[[  1.1  -0.1   0.1  -0.2   0.6   0.5   0.0   1.4  -0.2]
 [  1.2  -0.5   1.0   0.9   1.6  -0.2   0.6   0.7   0.6]
 [ -1.0   0.1   0.4  -0.9  -0.4  -0.7   0.6  -0.5  -0.8]
 [-56.3  19.3   6.2 -10.3 -12.5 -44.4  17.7 -22.0  -4.5]]
=>
[[ -0.2   0.6  -0.8  -4.5]
 [  1.4   0.7  -0.5 -22.0]
 [  0.0   0.6   0.6  17.7]
 [  0.5  -0.2  -0.7 -44.4]
 [  0.6   1.6  -0.4 -12.5]
 [ -0.2   0.9  -0.9 -10.3]
 [  0.1   1.0   0.4   6.2]
 [ -0.1  -0.5   0.1  19.3]
 [  1.1   1.2  -1.0 -56.3]]

[[ -1.4   5.4   7.0   7.7   3.2  -3.3   3.6 -10.9   7.0  -0.4 -11.9   5.0]
 [  2.0  -3.3  -9.2  -5.5 -17.4 -15.0  -4.3   8.3  -6.7 -16.7 -11.6  -9.3]
 [ -1.6  12.6 -19.3   2.7 -49.0 -19.0   9.1  -7.3  18.1  -7.1 -17.4 -25.5]]
=>
[[  5.0  -9.3 -25.5]
 [-11.9 -11.6 -17.4]
 [ -0.4 -16.7  -7.1]
 [  7.0  -6.7  18.1]
 [-10.9   8.3  -7.3]
 [  3.6  -4.3   9.1]
 [ -3.3 -15.0 -19.0]
 [  3.2 -17.4 -49.0]
 [  7.7  -5.5   2.7]
 [  7.0  -9.2 -19.3]
 [  5.4  -3.3  12.6]
 [ -1.4   2.0  -1.6]]

[[ 48.8   7.6  -8.7 -30.4]
 [ 17.6 -15.5 -18.9  -5.7]
 [-11.8  20.6   0.3  37.5]]
=>
[[-30.4  -5.7  37.5]
 [ -8.7 -18.9   0.3]
 [  7.6 -15.5  20.6]
 [ 48.8  17.6 -11.8]]

[[-32.1   3.6 -54.5 -22.3 -29.6  12.5 -19.9  -0.3 -12.2   6.5   1.4   6.3
  -27.5]
 [-11.3 -39.3   4.9  -5.6   8.7  19.4  -6.7   2.8  12.5  18.1  17.1 -14.5
   14.8]
 [-18.3  -5.5   0.6   5.7  -9.2  11.0  -8.2 -13.7  10.1  21.7   9.3 -11.6
   -4.7]]
=>
[[-27.5  14.8  -4.7]
 [  6.3 -14.5 -11.6]
 [  1.4  17.1   9.3]
 [  6.5  18.1  21.7]
 [-12.2  12.5  10.1]
 [ -0.3   2.8 -13.7]
 [-19.9  -6.7  -8.2]
 [ 12.5  19.4  11.0]
 [-29.6   8.7  -9.2]
 [-22.3  -5.6   5.7]
 [-54.5   4.9   0.6]
 [  3.6 -39.3  -5.5]
 [-32.1 -11.3 -18.3]]

[[ 16.7 -12.5  -2.7 -46.2 -15.9  -2.9  -4.4  14.5  -7.4  13.1   0.0]
 [-28.7  -3.7  25.3  -6.0  29.6  -0.2  17.1 -21.5  19.7  -8.2 -17.7]
 [-32.0  13.3   2.3  53.2   8.8  -5.6  -6.0 -24.2   4.1  -2.6  -4.4]]
=>
[[  0.0 -17.7  -4.4]
 [ 13.1  -8.2  -2.6]
 [ -7.4  19.7   4.1]
 [ 14.5 -21.5 -24.2]
 [ -4.4  17.1  -6.0]
 [ -2.9  -0.2  -5.6]
 [-15.9  29.6   8.8]
 [-46.2  -6.0  53.2]
 [ -2.7  25.3   2.3]
 [-12.5  -3.7  13.3]
 [ 16.7 -28.7 -32.0]]

[[ -0.8  -1.3   6.6  -5.5  -4.3  -6.5 -13.9  -9.5   1.1   4.4 -10.7   7.9
   12.7 -25.1]
 [  6.6  -3.0  -4.0 -20.1  -9.6 -10.7 -22.5 -17.7  -2.2  16.5 -21.2  23.6
   35.7 -47.5]
 [ -0.6  10.6   2.4  -0.6 -13.4  -8.0  -8.6   1.6   4.7  -7.3  -8.3  15.1
   -1.1  -0.1]
 [ -0.3   6.1   3.0   1.1 -12.2  -6.3 -13.7   4.2   8.0  -3.7  -5.4  11.5
    2.0   2.6]
 [  2.0  -4.7  29.5  -1.1  16.3  13.0   3.2  -8.0  16.5  10.1 -25.0  10.1
  -30.1 -15.0]]
=>
[[-25.1 -47.5  -0.1   2.6 -15.0]
 [ 12.7  35.7  -1.1   2.0 -30.1]
 [  7.9  23.6  15.1  11.5  10.1]
 [-10.7 -21.2  -8.3  -5.4 -25.0]
 [  4.4  16.5  -7.3  -3.7  10.1]
 [  1.1  -2.2   4.7   8.0  16.5]
 [ -9.5 -17.7   1.6   4.2  -8.0]
 [-13.9 -22.5  -8.6 -13.7   3.2]
 [ -6.5 -10.7  -8.0  -6.3  13.0]
 [ -4.3  -9.6 -13.4 -12.2  16.3]
 [ -5.5 -20.1  -0.6   1.1  -1.1]
 [  6.6  -4.0   2.4   3.0  29.5]
 [ -1.3  -3.0  10.6   6.1  -4.7]
 [ -0.8   6.6  -0.6  -0.3   2.0]]

[[  7.2   1.0  22.9  -0.5 -24.2  -0.4   2.3   7.3]
 [-32.9 -45.8  -6.3 -21.1  -3.8 -42.7 -47.5 -30.3]
 [-18.5  28.9 -15.4  38.0  41.0  36.4  15.5 -19.9]
 [-16.0 -17.8 -10.7   5.4   5.3 -12.7 -18.6  -5.7]
 [  5.8   5.6   1.5 -11.8   4.1   3.1   6.9 -13.5]
 [ -2.7   3.8   4.5  16.7  25.7   8.6   5.6  10.1]
 [-32.6 -24.4 -14.8 -14.5  32.7 -15.9 -30.3 -37.0]
 [ 17.7  10.9 -20.4 -16.1   0.1   3.5  11.1 -15.8]]
=>
[[  7.3 -30.3 -19.9  -5.7 -13.5  10.1 -37.0 -15.8]
 [  2.3 -47.5  15.5 -18.6   6.9   5.6 -30.3  11.1]
 [ -0.4 -42.7  36.4 -12.7   3.1   8.6 -15.9   3.5]
 [-24.2  -3.8  41.0   5.3   4.1  25.7  32.7   0.1]
 [ -0.5 -21.1  38.0   5.4 -11.8  16.7 -14.5 -16.1]
 [ 22.9  -6.3 -15.4 -10.7   1.5   4.5 -14.8 -20.4]
 [  1.0 -45.8  28.9 -17.8   5.6   3.8 -24.4  10.9]
 [  7.2 -32.9 -18.5 -16.0   5.8  -2.7 -32.6  17.7]]

[[ -9.7   1.5  -6.2  -5.9 -17.7  -8.1  32.3   3.8 -31.5   2.8   7.9 -20.5
  -16.1 -10.8  -5.3  18.5]
 [ -4.5 -22.1 -40.5 -48.9 -32.0 -16.2  -5.9   6.1  11.6 -15.5   6.7 -31.3
  -20.9   2.4 -23.3  37.5]
 [ 51.3  52.9  15.2 -15.6  41.7   8.0 -31.5 -28.6 -19.8  10.1  42.6   0.2
   33.5 -24.7 -20.4 -12.3]]
=>
[[ 18.5  37.5 -12.3]
 [ -5.3 -23.3 -20.4]
 [-10.8   2.4 -24.7]
 [-16.1 -20.9  33.5]
 [-20.5 -31.3   0.2]
 [  7.9   6.7  42.6]
 [  2.8 -15.5  10.1]
 [-31.5  11.6 -19.8]
 [  3.8   6.1 -28.6]
 [ 32.3  -5.9 -31.5]
 [ -8.1 -16.2   8.0]
 [-17.7 -32.0  41.7]
 [ -5.9 -48.9 -15.6]
 [ -6.2 -40.5  15.2]
 [  1.5 -22.1  52.9]
 [ -9.7  -4.5  51.3]]

[[-16.9 -36.3 -21.2   6.8  14.5 -12.0 -21.3 -29.0]
 [ 28.5   9.3  35.6 -41.0 -48.4  14.5  32.3   0.8]
 [  6.2 -39.7   7.2 -23.9 -18.8   3.5   5.1 -37.4]
 [ 10.9  -5.0  12.9 -21.2 -23.5   3.6   9.4  -6.9]]
=>
[[-29.0   0.8 -37.4  -6.9]
 [-21.3  32.3   5.1   9.4]
 [-12.0  14.5   3.5   3.6]
 [ 14.5 -48.4 -18.8 -23.5]
 [  6.8 -41.0 -23.9 -21.2]
 [-21.2  35.6   7.2  12.9]
 [-36.3   9.3 -39.7  -5.0]
 [-16.9  28.5   6.2  10.9]]
